[[119 109 136 120 137]
 [156 135 142 152 152]
 [140 143 120 141 120]
 [121 151 158 153 151]]
->
[[119 109]
 [156 135]]

[[126 103 122 142]
 [135 125 128 124]
 [118 140 124 128]]
->
[[126 103]
 [135 125]]

[[138 127 123]
 [103 150 123]]
->
[[138 127]
 [103 150]]

[[133 118]
 [128 131]
 [133 112]
 [134 101]
 [128 133]]
->
[[133 118]
 [128 131]]

[[117 128 117 114 114]
 [133 124 127 125 127]
 [101 150 112 132 139]
 [116 129 116 125 110]
 [133 124 131 137 120]]
->
[[117 128]
 [133 124]]

[[114 128]
 [156 128]
 [106 127]
 [112 128]]
->
[[114 128]
 [156 128]]
---
[[122 139 105 146 109 121 112 134 128 133]
 [121 139 105 146 110 122 112 132 128 133]
 [123 138 105 144 110 120 112 135 128 134]]
->
[[133 128 134 112 121 109 146 105 139 122]
 [133 128 132 112 122 110 146 105 139 121]
 [134 128 135 112 120 110 144 105 138 123]]

[[114 132 131 123 118 129 146 110 114 134 132 136 128 119]
 [120 125 126 123 122 133 129 136 129 122 102 131 135 128]]
->
[[119 128 136 132 134 114 110 146 129 118 123 131 132 114]
 [128 135 131 102 122 129 136 129 133 122 123 126 125 120]]

[[107 118 149 146 138 112 110]
 [135 145 135 112 131 117 146]
 [134 146 109 107 147 109 147]
 [125 146 149 110 143 109 143]
 [120 146 129 108 145 109 141]
 [107 107 144 149 115 142 108]
 [148 148 107 113 117 134 151]
 [151 147 110 114 109 153 148]]
->
[[110 112 138 146 149 118 107]
 [146 117 131 112 135 145 135]
 [147 109 147 107 109 146 134]
 [143 109 143 110 149 146 125]
 [141 109 145 108 129 146 120]
 [108 142 115 149 144 107 107]
 [151 134 117 113 107 148 148]
 [148 153 109 114 110 147 151]]

[[116 141 119 121 120 142 140]
 [114 139 115 131 126 137 139]
 [123 149 120 130 121 133 138]
 [119 140 118 122 121 141 140]
 [125 145 112 121 115 132 143]
 [113 138 113 129 127 144 151]
 [126 140 111 131 117 135 150]
 [116 136 107 121 120 140 151]
 [115 140 114 129 125 141 146]
 [122 142 110 120 115 134 145]
 [116 148 116 120 120 143 144]
 [115 137 120 130 113 135 153]]
->
[[140 142 120 121 119 141 116]
 [139 137 126 131 115 139 114]
 [138 133 121 130 120 149 123]
 [140 141 121 122 118 140 119]
 [143 132 115 121 112 145 125]
 [151 144 127 129 113 138 113]
 [150 135 117 131 111 140 126]
 [151 140 120 121 107 136 116]
 [146 141 125 129 114 140 115]
 [145 134 115 120 110 142 122]
 [144 143 120 120 116 148 116]
 [153 135 113 130 120 137 115]]

[[122 149 146]
 [146 106 125]
 [115 151 140]
 [134 106 110]]
->
[[146 149 122]
 [125 106 146]
 [140 151 115]
 [110 106 134]]

[[126 130 140 122 134 126 119 129]
 [137 126 129 129 128 128 119 131]
 [131 130 125 118 119 125 125 138]
 [115 135 133 102 129 111 115 139]
 [134 127 133 125 129 127 117 132]
 [134 130 144 137 142 135 125 122]
 [146 123 125 140 121 134 124 115]
 [138 129 131 131 126 137 129 122]
 [129 132 115 123 112 124 124 140]
 [132 128 122 125 114 128 126 138]
 [119 129 131 117 122 123 119 126]
 [125 128 126 127 116 122 130 136]]
->
[[129 119 126 134 122 140 130 126]
 [131 119 128 128 129 129 126 137]
 [138 125 125 119 118 125 130 131]
 [139 115 111 129 102 133 135 115]
 [132 117 127 129 125 133 127 134]
 [122 125 135 142 137 144 130 134]
 [115 124 134 121 140 125 123 146]
 [122 129 137 126 131 131 129 138]
 [140 124 124 112 123 115 132 129]
 [138 126 128 114 125 122 128 132]
 [126 119 123 122 117 131 129 119]
 [136 130 122 116 127 126 128 125]]

[[136 106 127 126 131 149 121]
 [147 122 115 143 149 113 125]
 [135 131 115 152 131 126 121]
 [136 137 124 117 144 117 111]
 [125 152 120 120 127 117 150]
 [126 123 106 127 118 127 135]
 [124 132 145 105 127 118 109]]
->
[[121 149 131 126 127 106 136]
 [125 113 149 143 115 122 147]
 [121 126 131 152 115 131 135]
 [111 117 144 117 124 137 136]
 [150 117 127 120 120 152 125]
 [135 127 118 127 106 123 126]
 [109 118 127 105 145 132 124]]
---
[[152 118 145 135]
 [121 106 120 104]]
->
[[118 145]
 [106 120]]

[[122 151 123 152 129]
 [138 142 135 150 110]]
->
[[151 123]
 [142 135]]

[[109 104 152 104]
 [150 104 151 157]
 [150 125 109 154]
 [104 146 139  99]
 [155 155 102 151]]
->
[[104 152]
 [104 151]]

[[137 141 140 123]
 [144 138  98 153]
 [109 117 154 137]]
->
[[141 140]
 [138  98]]

[[121 125 145]
 [107 150 112]
 [108 146 146]
 [111 149 143]
 [137 126 109]]
->
[[125 145]
 [150 112]]

[[109 140 146 137 135]
 [145 123 126 128 133]
 [136 119 132 106 128]
 [117 146 103 120 130]
 [119 116 127 108 147]]
->
[[140 146]
 [123 126]]

[[153 134 102]
 [154 146 103]]
->
[[134 102]
 [146 103]]
